The rows of Z fall into 3 groups, which share some directions, and each row is roughly a mix of its group's hidden directions.
Z:
[[  4  13 -68  12   1 -17  17 -22  33  26]
 [  7  19 -41 -17 -11  41 -32 -24  43   8]
 [-49  33  -4  -3  15 -38   1 -35  32  16]
 [  0 -48 -47 -11  -6   1 -34  -3 -40  14]
 [ 57  22   2 -33  -7   8 -43   4 -30   4]
 [-18 -31 -56 -31   0  13 -42   4  13  11]
 [-37 -24 -19  -7  22 -21 -21 -13  57  23]
 [ 17  15 -61  21 -22  38  -3 -30   2 -13]
 [-24  26 -42  -3 -10  21   6 -36  53   7]
 [  7  35  -2 -28  26  49 -32  35  -9  17]
 [ -3 -59  12  28  -7  -5  27   5 -29 -39]
 [  2  12  -6 -36  -3  37 -23  31  31  48]
 [ -5 -12 -58 -13   0  27   4  -5  55  15]
 [ 17  -9 -40 -45  20  35 -29  25  24   8]
 [ 40 -18  -2  41   5  -6  -9   0 -60  19]
 [ -6  -5  17 -31  36  31 -24  21  55 -12]
 [ 14  25  61  20  -1  -6  21  -2 -47  -9]
 [ 30  52  19   7  18  13 -39  26 -33   0]
 [-27 -21 -39 -26  13  34 -15  13  51  -5]
 [ -3  27  36  23 -12  -7  23 -12 -55 -36]
 [ 17  -7  63  27  17   2 -11  38 -16  23]
 [ 12  -6  10   6 -14  29   0   0 -80  -2]
 [-18 -37 -24  -1   7  30 -18  33  53  19]
 [-33 -49  10  20  17 -49  22  17  17   6]
 [ -1  52  32 -33  28  -6 -29 -24 -14 -22]
 [ 17  27   3  19 -12   1 -14 -26 -71 -16]
 [ -4  12 -52 -24 -29 -14 -22 -21  28  39]
 [ 18  27  65 -19  33  13 -18  19  13   2]
 [  2  37  32 -38  34  35  -4  -1   2 -38]
 [ 16  46   4 -43   5  -9 -51 -27  -2  11]
 [ 16 -40 -41  -8   2  23  49  34   5  -3]
 [ 34 -17 -38   8 -12   0   0  13  37  57]
 [-27  37 -29 -50   5  -6  13 -35   8 -26]
 [-12 -35  16  32   2 -50  43   5 -26  -3]
 [  4  25 -34 -24  -2  59 -31 -10  24 -14]
 [ 20 -61 -44   3 -20  26 -12  14 -16  -3]
 [ 22   9  -3  39 -23 -19   2 -33 -57 -20]
 [ 32  29  39  41   8 -13  22  -7 -43  11]
 [-20   9 -53   0 -11  -6  11 -47   2 -44]
 [  0  22 -33  24 -17 -39 -30 -27 -43 -16]
 [-22 -20 -50  31  -4 -27  40 -27  17   2]
 [-18  41  16 -16   7 -65   6 -23  19  -7]
 [-10 -54  14  31   0 -39  21  29  -8  25]
 [-46   2   1 -13 -15 -19   5 -16  61 -30]
 [  6 -40  63  11  29  -5  -3   9 -17  27]
 [-24 -63 -44 -20  -7  17  -3  -8  12  15]
 [-23 -52 -25   1  -2 -53  17   3  25  14]
 [ -6  23   3 -36  21  62   8   9  -3 -37]
 [  0  19  16 -19  15  51 -27  30  42  22]
 [ 32 -39   6   0 -33 -19 -11 -10  42  42]
 [-13 -65 -41 -16   1 -14 -13 -15 -16  23]
 [ 15 -22 -17 -12   8  53 -27  16  51 -13]
 [-12  27  54 -11  -2 -18 -23 -26 -33 -33]
 [-40  20  34  13  -9  28  48   3  -7 -34]
 [ -3  44 -56  20  -4  30 -16 -11 -24  16]
 [-11  -6  48  -6  21 -50  33   9 -34  -1]
 [-15 -15 -26   3   8  32 -15  23  58  38]
 [ 23  25  18 -47   1  16 -34  19  31  36]
 [-19  26  -6  -1 -17  37 -13 -12 -68  -7]
 [ 39 -41  26   4  27  11   4  22 -31  38]
 [ 39  17  35  26   7  19   3  16 -58   8]
 [ 28  27  26 -22  15  20 -35  -9 -52 -21]
 [ -4  22  36 -24  13  36 -53  26  16  14]
 [-16 -13 -62  12  -7  -7  31 -31  36   2]
 [ 10  11  55 -53  -1 -33 -20  -3  10  12]
 [ 14  19  17  -8   2  -1 -29  -4 -77   5]
 [  4 -57 -39  -4  -1  -3 -45   6  27  11]
 [-29  22 -54   2   1  24  -2 -36  38  -9]
 [ 29  14  50 -22   9  -1 -32  30 -41   1]
 [ 23 -21  35  -3   1 -47  26  18 -48  -7]
 [  3 -18 -20 -13   9 -11 -12  15  56  56]
 [-24  -9 -56 -14  20  19 -13  -8  21  48]
 [ 31 -26   0  29 -13 -14  -6  -5 -69  -3]
 [ 18 -18 -40 -12  18  39 -22  33  36  25]
 [-13  11  74 -13 -14 -30  20  -1   9  15]
 [ 24 -27  42   3   2 -29  10  25 -54 -11]
 [  6  29  30 -54   3  25 -40   6  26   9]
 [ 15  17  32 -43  20  26 -42  36 -16  -5]
 [ 42  -6  28  42 -13  -5  26  -8 -41 -26]
 [-26   3 -16  59 -24 -26  19 -12 -39   9]
 [ 48 -39 -28  35 -14 -19  -3   0 -38   0]
 [ 26 -14 -75  22  -8  21  12  -7  -3  -1]
 [ 36  24  62 -28  15  -9  26   6 -11  -9]
 [ 48   0  53 -19  15 -20  14  -6 -26 -27]
 [ -6 -43 -17 -15  24   6 -11  15  61  25]
 [-12  37  19  18  -7 -44  40 -34 -21 -18]
 [ 31   0  59  23  15  11   9  17 -41 -17]
 [ 24  31  43 -27 -19   2 -33   0  25  38]
 [ -7  55  36 -22  -8  33 -32 -17  -5 -20]
 [-48   2  15 -31  25 -14 -11  -4  56  12]
 [-42  -3 -66   6 -13 -10 -17 -29  15  -3]
 [-15 -35 -18  30 -13 -35  37   0  47   8]
 [-17  13  53 -24   3  35 -16  14 -45 -11]
 [ -2  46  53  -5  12  35 -18  23 -22 -11]
 [-48 -30 -46 -16   8 -33  -9  -9  30   4]
 [-44 -26 -42 -24 -17 -19 -11 -22  37 -14]
 [-13 -38 -38  -7  22  31 -36  14  23  34]
 [-18  33  48  12 -14 -12  31 -28 -40 -14]
 [ -4 -48 -10  -8  27  10  13  59  17  21]
 [ 22 -19  18 -49   3 -21  -3  24  37  41]
 [ 21  -8  -7 -36  27  34 -32  46  23  17]
 [ 32 -11  23   2   2  45   3  27 -57   8]]

Here is one row of each group, with its name. Which group are the others in?
[-39  -4  53 -12   5 -14  -8   5  49  24]  B
[-26  27  16 -46  28   3  27  -2  43 -22]  N
[-42  19 -34  -7 -14  -4   7 -21  59 -14]  K

[-23 -42  21   7  28  44  -2  10  23  40]  K
[-11  -9 -32  15 -31 -40  36 -45 -20  -8]  K
[-41  34  40  10   3 -30   8 -34 -18 -27]  B
[ 36  45  22  22 -18  27  -1 -13 -46  -7]  N
[ -3 -15  47 -42  22   4 -10  48  17  17]  B
[-46  56  11  -5  -3 -22  -3 -25  30 -18]  K
[-45 -18  17 -26  12 -11 -13   1  63  -5]  K
[ 48  32  -6 -23 -31  43 -21 -15 -14 -13]  B
[-20 -39 -57 -38 -11  24 -20   1  -5   4]  K
[ -8   3 -67 -14 -26  26 -28 -16  22  12]  N
[ 37 -14 -48  -3 -24  -3 -24 -29  33  28]  B
